P: [135 116 158 111 165 213 163  85]
V: [105 147 123 113 128 124 130 122]
S: [109 186 100  88 145 121 167 162]
W: [156 115 123 115 109 142 118 114]
X: [117 154 124  98 155 135  99 130]
N: [119 100  97 205  98 122  90 122]
T: [ 75 191  74  89 121 126 136 122]
R: [ 75 191  74  89 121 126 136 118]
C: [131 148  97 154 102 117 133 138]
len: [131 148  97 154 102 117 133] : 7
len: [105 147 123 113 128 124 130] : 7
len: [ 75 191  74  89 121 126 136] : 7
len: [119 100  97 205] : 4
len: [ 75 191  74  89 121 126 136] : 7
len: [ 75 191  74  89 121] : 5
len: [109 186 100  88 145 121 167 162] : 8

D: [123 126 114 127 132 120 144]
E: [122 126 123 143 110 122 112]
J: [134 128 130 102 117 135 150]
Z: [131 129 166 109 114 139 104]
K: [122 118 119 119 140 119 116]
U: [122 125 126 136 187 127 111]
H: [128 121 139 113 123 137  97]
A: [117 121 114 127  54 118 135]
Y: [135 127 117 100 100 131 189]
Q: [122 126 123 143 122 122 112]
len: [134 128 130 102 117 135 150] : 7
len: [131 129 166 109 114 139 104] : 7
len: [122 125] : 2
len: [128 121 139 113 123 137  97] : 7
len: [123 126 114 127 132 120] : 6

F: [106 136 128 114 129  87 150 127 137 139 126 147 134 114 130 137 128 114
 144 111 154 138 130 112 139  89 118 130 148 108 149 127 120 134 134 120
 146 121 128 102 123 127  79]
M: [162 144 153 130 106 172 126 145 115 124 112 126 126 115 143 115 127 101
 122 152 116 117 127 113  94  95 117 134 125 131 124 139 133 132 168 135
 100 117 116 133 128 126 123]
B: [125 117 232  94 155 121 170  91 118 139 110 125 122  97 150 124 126 140
 156 100 137 191 144 119 111 111 126 126 120 117 107 122 126 122 156 135
 111 128 132 124 125 129 129]
len: [162 144 153 130 106 172 126 145 115 124 112 126 126 115 143 115 127 101
 122 152 116 117 127 113  94  95 117 134 125 131 124 139 133 132 168 135
 100 117 116 133 128 126 123] : 43
len: [125 117 232  94 155 121 170  91 118 139 110 125 122  97 150 124 126 140
 156 100 137 191 144 119 111 111] : 26
len: [125 117 232  94 155 121 170  91 118 139 110] : 11
len: [162 144 153 130 106 172 126 145 115 124 112 126 126 115 143 115 127 101
 122 152 116 117 127 113  94] : 25
len: [162 144 153 130 106 172 126 145 115 124 112] : 11
len: [162 144 153 130 106] : 5

Doka: [163  76  93 113]
fen: [133 109  69 142]
naka: [128 151 113 120]
zosal: [122 116 118 148]
tos: [145  56  25 136]
gagen: [145 229  59 111]
gonam: [158 152 155  84]
Ven: [145 229 120 111]
Ronaz: [145 229 120  96]
len: [145  56  25] : 3
len: [163  76  93] : 3
len: [145 229 120  96] : 4
len: [133] : 1
len: [163  76  93 113] : 4

dedi: [111 100 162 157 117]
diso: [129 160 160  87  50]
Gepuz: [192 171 150 202 186]
vut: [136 148 137 132 125]
Puziv: [110 160 135 128 126]
netuk: [157 189  54 128 197]
feg: [ 84 135  40 104 192]
len: [111 100 162 157] : 4
len: [111 100 162 157 117] : 5

zofu: [119 127 141 131 129 126]
fogug: [137 138 121  47  61 168]
biziv: [129 145  85  49  75 175]
Pona: [131 134 110 103 113 139]
Nof: [139 145  78  62  84 162]
pufot: [137 138  79  47  61 168]
bili: [141 144  93  67  84 160]
Nogut: [136 139  86  77  95 148]
len: [131 134 110 103 113 139] : 6
len: [139 145  78  62  84 162] : 6
len: [129 145  85  49  75 175] : 6
len: [137 138 121  47] : 4

Pibob: [ 54 144 128  83  57 192 118 137 140 158  77  86 211 134 100  56 142 200
 156 107 188 161 106  80 160  36  59  95 128  98 173  70  84 135 226 156
  44 145  93 136  24 105]
big: [ 30 161  94  94  95 119 179 145 169 116 118 102 193 169 119 129  85 156
 143 142  36 154 107 129  56  30 111 162 144  60  98 149  79  96  90 120
  82 120 118 135  70  73]
Mon: [175 119 122 160 183  73 145 124 124 101 170 160  68 129 151 190 109  71
 107 148  62 104 144 169  90 190 184 162 131 143  85 181 157 117  39 104
 192 113 156 123 206 138]
Nasu: [197 113 129 169 192  73 135 120 116 102 174 166  53 121 153 191 117  63
 103 146  79  98 149 170 103 213 189 156 127 158  90 178 169 124  44 104
 204 114 160 121 221 151]
len: [197 113 129 169 192  73 135 120 116 102 174 166  53 121 153 191 117  63
 103 146  79  98 149 170 103 213 189 156 127] : 29
len: [ 30 161  94  94  95] : 5

Losul: [169 164 157 163 162 161 152 155 166 173 152 185]
miza: [169 164 157 163 155 161 152 155 166 173 152 185]
vop: [169 164 157 163 155 161 152 190 166 173 152 185]
Zuta: [146 150 142 146 162 152 183 173 171 140 191 139]
Bim: [143 144 171 151 174 149 223 200 158 138 195 131]
len: [169] : 1
len: [169 164 157 163 155 161 152 155 166 173 152 185] : 12

dof: [ 62  75 148  71 110 192 123 112 141 123]
pilo: [ 62  75 148  71 110 197 201 114 145 144]
gilu: [139 107 181  71 118  60 113  76  97  61]
sumu: [ 62  75 148  71 110 192 201 114 145 144]
len: [ 62  75 148  71 110 192 123 112] : 8
len: [ 62  75 148  71 110] : 5
len: [139 107 181  71 118] : 5

vug: [136 129 116 136 134  87 160 156 127 100 168  79 122 139 123 143 124]
nusas: [133 183 166 153 140 124 128 162 164 113 152 156 116 170  78 162 159]
Vub: [161 118 179 119 143  93 204 135 117 112 146  87 185 117 121 121 133]
mes: [141 140 143 148 179 146  97 163 161 105 136 177  96 150 103 115 149]
len: [141 140 143 148 179 146  97 163 161 105] : 10
len: [133 183 166 153 140 124 128 162 164 113 152 156 116 170  78 162 159] : 17
len: [133 183 166 153 140 124 128] : 7

tuno: [162 149 119 145 138 121 152 137 134 146 145  94 159 123 132  97 163 138
 122 145 123 132 148 128  87 103 105 136 154 139]
Vit: [ 71 162 121 137 115 139 148 135 133 140 111  97 175 153  99 136 128 129
 110 136 121 137  97 108  85 101 113 176 149 145]
Siref: [220  98 114 146 134 120 152 120 158 113  92 120 159 135 118 129 130 121
 128 153 115 131 118 122 129 153 104 195 101 144]
Pon: [174 143 155  98 118 123 104 119 119 140 157 129 103 145 118 149 159 120
 128 127 121 115 151 134 137 124 118 125 103 120]
len: [ 71 162 121 137 115 139 148 135 133 140 111] : 11
len: [220  98 114 146 134 120 152 120] : 8
len: [ 71 162 121 137 115 139 148 135 133 140 111  97 175 153  99 136 128 129] : 18
len: [220  98 114 146 134 120 152 120 158 113  92 120 159 135 118 129 130 121
 128 153 115 131 118 122 129 153 104 195 101 144] : 30
len: [220  98 114 146 134 120 152 120 158 113  92 120 159 135] : 14
len: [220  98 114 146 134 120 152 120 158 113  92 120 159 135 118 129 130 121
 128 153] : 20

lus: [136 153 152 133 119  75 108 124 118 121 138 156 138 131 125  69 137 150
 119 142 128 146 124 116 118 129 145 136 142 124 116  94 141 134 180 129
 132 127 125 129 125 122 135  94]
ror: [136 123 152 133 119  75 108 124 118 121 138 156 138 140 125  69 137 150
 119 142 128 146 124 116 118 129 145 136 142 126 116  94 141 134 180 129
 132 127 125 129 125 122 135 127]
ruvok: [136 153 152 133 119  75 108 124 118 121 138 156 138 131 125  69 137 150
 119 142 128 146 124 116 118 130 130 125 125 126 120 157 141 131 132 129
 129 132 135 122 121 134 117 123]
len: [136 153 152 133 119  75 108 124 118 121 138 156 138 131 125  69 137 150] : 18
len: [136 153 152 133 119  75 108 124 118 121 138 156 138 131 125  69 137 150
 119 142 128 146 124 116 118 129 145 136 142 124 116  94 141 134 180 129
 132 127 125 129 125 122 135  94] : 44
len: [136 123 152 133 119  75 108 124 118 121 138 156 138 140 125  69 137 150
 119 142 128 146 124 116 118 129 145 136 142 126 116  94 141 134 180 129
 132 127 125 129 125 122 135 127] : 44
len: [136 153 152 133 119  75 108 124 118 121 138 156 138 131 125  69 137 150
 119 142 128 146 124] : 23
len: [136 153 152 133 119  75 108 124 118 121 138 156 138 131 125  69 137 150
 119 142 128 146] : 22

tar: [153 142 128 113  90 117  69 122 119]
tov: [127 125 133 132 130 136 114 121 127]
rop: [178 164 119  39  91 113 120  65 134]
Rivom: [121 131 131 133 127 140 117 122 126]
len: [178 164 119  39  91 113 120  65 134] : 9
len: [121 131 131 133 127 140 117] : 7

giku: [ 92 152 131 173 131 157 124 124 154 113 111 118 178 208  80 152 122 114
 173 124 112 113 213 134 145 155 158 139]
Pugat: [ 92 152 131 173 131 157 124 124 154 113 111 118 178 208  80 152 122 114
 161 134 138 103 196 123 139 137 163 114]
zali: [158 141 113 136 149 119 145 181 147 112  91  65 164 192  55 106 125  75
 137 147 160 118 160 112 134 114 151  83]
len: [ 92 152 131 173 131 157 124 124 154 113 111 118 178 208  80 152] : 16
len: [ 92 152 131 173 131 157 124 124] : 8
len: [ 92 152 131 173 131 157 124 124 154 113 111 118 178] : 13

likeb: [181  65  59  55 213 155  69 178 108]
zed: [154  73 176  57 150 169 203 191  53]
rizam: [ 86 192 150 134 173 190  45 196 177]
Geb: [101  67 211 128 180 163  41 111 125]
len: [154  73 176  57] : 4
len: [ 86 192 150 134 173] : 5
len: [181  65  59  55 213 155  69] : 7
len: [181] : 1
len: [154  73 176  57 150 169 203] : 7
len: [86] : 1
len: [101  67 211 128 180] : 5

zife: [152  53 123  74 153]
vuki: [ 71 124 174 112 213]
zimom: [108  83 122 137 123]
Galu: [152  53 118 176  50]
ribig: [120  33 143 150 176]
len: [152  53 118 176] : 4
len: [ 71 124 174 112 213] : 5
len: [ 71 124 174 112] : 4
len: [108  83 122] : 3
len: [ 71 124 174] : 3
len: [152  53 118 176  50] : 5
len: [152  53 123] : 3

rut: [159 175 150 137 167 203 168 144 145 117 119 129 111 136 176 139 161 155
  69 111  83  94  78  75  86 158 124 127  75 103  66 185  84 168  66 147
 168 123  91 129 162 166 113 164 138  84  92 104 131 101 119  68  69 103
 178  97]
sib: [159 131 120 111 155  76  73 136 135  84 120 119 142 109 167 160  98 160
 115 162 133  85 174 127 124 162 169 108 146  93 121 113  93 118 121 175
 141 135  90 124 158 106 136 162 157  93  85 138  92 120 120 101 100  89
 137 150]
Ganiz: [159 126 148 141  62 142 141  94 121 119 123 171 134 107 154 101 123  88
 162 157 112 141 111 158  87 140 122 126 125 152 138 116 120 172 138 133
  76 170 104 161  95 159 119 121 111 120 114 153 152 107 123 125 119 156
 108 108]
tupup: [159 104 118 144 134 182 106 150 146 132 130 198 159 122 202 165  93 116
 141 121 118 152 155 105 105 156 147 144 131 100 122 111 135 142 122 176
 124 111  99 136 163 131 126 155 196 135 132 140 133 139 130 151 132 168
 140 153]
len: [159 131 120 111 155  76  73 136 135  84 120 119 142 109 167 160  98 160
 115 162 133  85 174 127 124 162 169 108 146  93 121 113  93 118 121 175
 141 135  90 124 158 106 136 162 157  93  85 138  92 120 120 101 100  89
 137 150] : 56
len: [159 104 118 144 134 182 106 150 146 132 130 198 159 122 202 165  93 116] : 18
len: [159 104 118 144 134 182 106 150 146 132 130 198 159 122 202 165  93 116
 141 121 118 152 155 105 105 156 147 144 131 100 122] : 31
len: [159 126 148 141  62 142 141  94 121 119 123 171 134 107 154 101 123  88
 162 157 112 141 111] : 23
len: [159 175 150 137 167 203 168 144 145 117 119 129 111 136 176 139 161 155
  69 111  83] : 21
len: [159 104 118 144 134 182 106 150 146 132 130 198 159 122 202 165  93 116
 141 121 118 152 155 105 105 156 147 144 131 100 122 111 135 142 122 176
 124 111  99 136 163 131] : 42

Vesof: [124 156 103 132 158 141 116]
dufif: [124 156 103 132 158 149 144]
gugog: [124 156 103 132 158 117 144]
len: [124] : 1
len: [124 156 103 132 158] : 5
len: [124 156 103 132 158 141] : 6
len: [124 156 103 132 158] : 5

ped: [127  53 126 127 130 137 103 126 118]
zut: [123 185 124 123 128 142 157 124 139]
lalo: [123 222 122 122 133 114 110 125 106]
Bako: [128  50 127 127 133 136 140 127 129]
Reko: [124 153 122 123 130 126  84 124 101]
kob: [126 160 126 126 126 136 116 125 130]
Lepim: [123 168 122 122 131 118  77 125  96]
Zadi: [125 152 125 124 133 125 121 126 117]
lozev: [123 168 122 122 131 118 145 129 142]
Fod: [115 180 115 116 130 154 103 119  95]
bifil: [117 176 117 118 128 162 130 120 114]
len: [123 168 122 122 131 118 145 129] : 8
len: [117 176 117 118 128 162 130 120 114] : 9
len: [126 160 126 126 126 136] : 6
len: [124 153 122 123] : 4
len: [123 185 124 123] : 4
len: [123 185 124 123 128] : 5

reda: [187 175 135 133  61]
Dalam: [187 175 135 217  61]
tup: [ 74  61 168  47 229]
len: [187 175] : 2
len: [187 175 135] : 3

Zerel: [126 131 147  98 114 128 109 194 129 131 189 132 137 116 125]
garun: [ 85 131 205 105 114 125 142 152 125 130 152 130 134 116 130]
fidog: [126 131 147  98 114 128 109 194 135 131 189 132 137 116 125]
soz: [101 128  73 147 140 129 137 122 129 124  93 124 124 138 131]
kog: [101 128  73 147 140 129 137 122 129 125  93 124 124 138 131]
len: [126 131 147  98 114 128 109 194 135 131 189 132 137 116] : 14
len: [101 128  73 147 140 129 137 122] : 8
len: [101 128  73 147 140 129 137 122 129 124  93 124 124 138 131] : 15
len: [101 128  73 147 140 129 137 122 129 124  93] : 11
len: [126 131 147  98] : 4
len: [126 131 147  98 114 128 109 194 129 131 189 132 137 116] : 14
len: [101 128  73 147 140] : 5

zufu: [166 161 162 165 119]
Livor: [168 139 106 148 108]
nid: [113  70  98 207  68]
nogo: [176  40 178 132 132]
torib: [162 173 101 120 161]
Niso: [162  92  43 121 104]
suv: [190 105 193 155 144]
mimiz: [ 86  94 132 120 167]
fil: [ 87  90  77 146 176]
len: [166 161 162 165 119] : 5
len: [168 139 106 148] : 4

Zef: [137 136 127 130 134 129 133 130 133]
vavi: [ 45  92 142 126  66 127 114 215 121]
Supo: [222 178 113 135 200 131 150  54 143]
vaze: [143 154 127 131 130 129 134 129 132]
len: [222 178] : 2
len: [137 136 127 130 134 129 133 130 133] : 9
len: [222 178 113 135 200] : 5
len: [143 154 127 131] : 4

suz: [148  60  88 116 129 116 174 142 117 113 131 111 140 176  83 152  97 127
  83 110 163 148 141 212 115 131 141 154 186 122 107 128 188 108 174 126
 109 116 103 117 142]
lerom: [127 190  71 124 144 102 157 163 175 168 138 165  72 108 167 147  94 114
 162 181  86 151 128  87 121 138 137 131 145 165 122 133 103 164 140 137
 141 180  78 105 116]
beba: [132  74 128  95 148  87  66  84 197 127  98 113 109 222 132  95 183 150
 168 135 100  95  63  96  93 195 140 162 188 109 165 141 130 119 159 165
 153 142 161 105 164]
len: [132  74 128  95 148  87] : 6
len: [148  60  88 116 129 116 174 142 117 113 131 111 140 176  83 152  97 127
  83 110 163 148 141 212 115 131 141 154 186 122 107 128 188 108] : 34
len: [132  74 128  95 148  87  66  84 197 127  98 113 109 222 132  95 183 150
 168] : 19

dep: [187  77  69  96 187]
Tige: [ 52 206 212 177  50]
Lopep: [ 56 198 208 173  53]
noduz: [113 144 145 138 112]
len: [ 56 198 208] : 3
len: [187  77  69] : 3
len: [ 52 206 212 177] : 4
len: [113] : 1
len: [187  77  69  96] : 4
len: [ 56 198 208 173] : 4
len: [113 144 145 138 112] : 5

Kamet: [146 156 121 195 204 136 144 144 143 156 153 151 148 161 164 148 160]
ledel: [146 156 121 195 204 136 144 144 143 156 153 151 148 161 164 148 144]
fuvug: [146 156 121 195 204 136 144 144 143 144 159 172 132 151 164 179 140]
len: [146 156 121 195 204 136 144 144 143 156 153 151 148 161 164 148 144] : 17
len: [146 156 121 195] : 4
len: [146 156 121 195 204 136 144 144 143 156 153 151 148] : 13
len: [146 156 121 195 204 136 144 144 143 144 159 172 132 151 164 179 140] : 17
len: [146 156 121 195 204 136 144 144 143 156 153 151 148 161 164 148 160] : 17

nul: [120 120 136 137]
kikol: [ 73  73 183 189]
Soro: [120 120  57  40]
kif: [146 160 100  94]
Seg: [182  63 192 199]
kezis: [ 65  63 192 199]
lini: [159 160 100  94]
len: [ 73  73 183] : 3
len: [120 120 136] : 3
len: [146 160 100  94] : 4
len: [65 63] : 2
len: [182] : 1
len: [ 65  63 192 199] : 4

tunum: [129 127 103 126 128 126 129 130 130 129 127]
Siv: [130 129 129 125 132 122 127 129 132 127 129]
tubu: [129 129 129 128 129 126 129 129 131 127 128]
govag: [134 117 123 134 136 122 133 126 132 113 133]
Guv: [129 127 132 126 128 126 129 130 130 129 127]
Puv: [130 129 128 124 133 127 129 128 134 129 125]
Rupa: [131 129 129 128 129 126 129 129 131 127 128]
kopi: [142 126 124 116 145 103 115 130 137 131 135]
bape: [138 111  92  82 116 172 153 120 129 139 107]
len: [129 127 132] : 3
len: [130 129 128 124 133] : 5

virin: [125 141 127 128 129 151 144 111 172 167 153 165  92 178 123 126]
gizi: [108 124 131 128 131 128 135 131 148 148 145 164 102 149 118 126]
Nulut: [143 109 139 122 130 101 129 122 132 124  96 126 124  83 140 123]
Vab: [ 95 156 158 161 155 147 124 139 119 141 163 129 101 159 107  89]
lega: [111 130 116 110 109 133 149 131 154 141 163 126  86 169 127 152]
pilag: [170 121 101 121 108 123 134  95 128 163 155 149 164 127 136 107]
bave: [146 160 137 143 141 158 106 114  94 142 140 126 126 153 112  89]
nenan: [162 178  95 109 116 165 113  87 103 153 147 145 155 136 115  77]
fep: [144 154 115 112 114 145 100  95 104 133 121 132 146 125 118 172]
bor: [ 91 108 145 140 145 110 123 144 141  79  59 112 111  43 139 114]
Pak: [149 144 138 140 118 143 119 104 114 134 160 106 134 142 131 149]
geri: [123 141 135 112 137 140 127 122 122 108 155 132 134 138 132 161]
len: [ 91 108 145 140 145 110] : 6
len: [111 130 116 110 109 133 149 131 154 141 163 126  86 169 127 152] : 16
len: [ 95 156 158 161 155 147 124 139 119 141 163 129 101 159 107  89] : 16
len: [143 109 139 122 130 101 129 122 132 124  96 126 124  83 140 123] : 16
len: [111 130 116] : 3

zikun: [152 132 100  47 167 133  91]
boror: [111 132 107 142 105 152 126]
zokam: [111 132 107 136 105 152 144]
rere: [111 132 107 136 105 152 126]
seveb: [129 120 118 103 137 128 121]
muz: [146 128  97  50 161 129 101]
len: [129 120 118 103 137 128 121] : 7
len: [146 128  97  50] : 4
len: [152 132 100  47 167 133] : 6
len: [146 128] : 2

